One turn moves each row of this set onto another row. After a few examples, where does it send each row asked below?
Z: [ -4  16 -19   8 -27   1 -18 -19  -6  -4 -13 -10  14  -8 -23  13   7   2
  28  -6 -21  -7  -6  10  11   6  17  -8 -13  -3  20  12 -18 -13   4  -8
  22 -10   3]
T: [-13  16   6  -3 -16 -11 -21  -1  -2   6 -19   7  13   0 -13  19  -2   7
  35   4 -17   4 -12 -12  26  11 -13   0   2 -24  -4  19 -18 -13   4   5
  20   2  -5]
E: [  7  10  -4  34 -13  -3  -9 -12  13  -5 -35   2   0   4 -24  -3  -7  -9
 -28  -1  22  13  10  16   2  -8  11 -17 -18   3  -5  -3  -5   8   1 -21
  14 -10   7]
Q: [-20  19   1  27  -5 -25  12 -16  12  10 -16  21 -11 -18   1   5  -6  -4
 -11   7  -4   3   1  10  15  21  32 -18   0  -2  -8  19 -18   2   9 -15
  25  -8 -14]
B: [  1  12 -15  -1  -9  15 -11 -12  24   1 -25  -6  21   7  -5   5  -7   8
  27  -2 -24 -11  13 -17  17  16 -25 -24 -15  -6   7  10 -14   2   9  10
   7  -3 -18]
N: [ -3  27  -7  -5 -12  12 -13 -32  -4   5 -24   7  30  -4  -8  -7 -12   1
   8 -21  -8   2  11  -7  15  12 -14 -21 -25 -12   3  10 -19  -9   0  -2
  16  -1 -26]
H: [  1   5  11   1   2 -14  -4  13  15  10 -11  24 -24   5   9  -4   6  14
 -10   0 -19   6 -15  10   7  19 -10  -9  10   6   0  19 -11  20  27  13
   4  -4  -8]
C: [ 14   1   9  12  -1 -14   7  -8  31 -12 -31   8  -1  10 -24  -6 -23  -7
  -6   6  -2  -6 -16 -19  -7  -2 -26   5   0   7  -3 -16  -1   4  10  -2
  -4  -1   3]
L: [  2   8  -6  31  -9  -5  -5 -18  16  -5 -34   2   9   0 -21   1 -12 -16
 -24   1  23  15  13  17   4  -2  13 -17 -18   5  -9   0  -2   7   5 -22
   8  -6  12]
W: [ 16  22 -18 -10 -19   5  -4 -33   1   3 -20  -3   5  -5 -25  19   2   5
  13   3   4   4   3 -24   5 -10  -8 -12 -29   0  24  11  -1  -7   4  -6
  20   4   2]
R: [  3  21  -4  -4 -18   2  -7 -22  -8  16   2  -2   7  -1  -4  17   3   8
   5  -4 -15 -12   2  -9  26   3   8 -29  -1   1  -1  12  -9 -30   7  25
   2   1  13]
U: [ 13  -4   0  12   8 -12   4 -10  24  -7 -29   2  -1   5 -12 -17 -18  -7
 -16   6  10  -1 -20  -4 -11  -2 -23  -1  -3  14   4  -5   6   8  10   9
  -8   7  12]
Y: [  6  23  -3  26  -8  -8 -12 -24   5  -3 -36  11   1   6 -32   3  -2   4
 -22  -3  18  17  12   6   2  -9  15 -18 -16  10 -11  -4 -10   6   0 -27
   7  -4   6]
S: [  0   3   8  -1   7 -15  -3   9  17   7 -12  30 -15   1  14  -7   5   7
  -9   5 -18   3 -15   7   5  23 -13  -7   7   6   0  22  -3  19  29  12
   4   3  -4]
X: [  5   6  15   6  -5 -16  -7  15  10  11 -15  14 -22  10   3  -2  11  12
  -2   3 -20 -10 -19   3  13  33 -12  -5   6   3   6  18  -1  14  19  13
   1 -10   2]
J: [-17  19  -1  13  -8 -19   4 -20   2  14 -14  27  -7 -20  -2  12  -1  -1
  -5   5  -4  -3   4  11   5  30  35 -20   2   3   3  11  -6   6   2  -9
  23 -12 -23]
D: [ 21  19   9 -13  -3  -3 -12 -11   0  -4 -20  17   9  -5 -21  19  -7  16
   9   0 -16  -2   4 -11  16  -9 -33  -7  -2  -5  22   1 -24 -14   0  10
  17  13   5]
K: [  3  19 -16   8 -11   7 -22 -21   7  -4 -13   9  20  11 -13   7  11   7
  -4  -4 -16 -16  -7 -24  11 -16  -4 -15  -5  -8  -8   3 -11 -34   2   7
  10  11  16]
G: [ 11  -3   2  13   9 -15   7  -6  26  -4 -31   2  -7   3 -14 -13 -20  -2
 -13   8   9  -3 -21 -14 -11  -6 -18  -1  -2   9   6 -11   5  10   8  12
  -4   8   2]
A: [-19  15  -2  23   0 -23   6 -15  14   8 -16  25  -6 -17   5   5  -1  -6
 -11   9  -5   6   8  16  16  24  29 -21   4   3  -9  24 -19   3   9 -14
  21  -5  -6]

N -> R
C -> Y
U -> L
Now these:
T -> D
H -> G

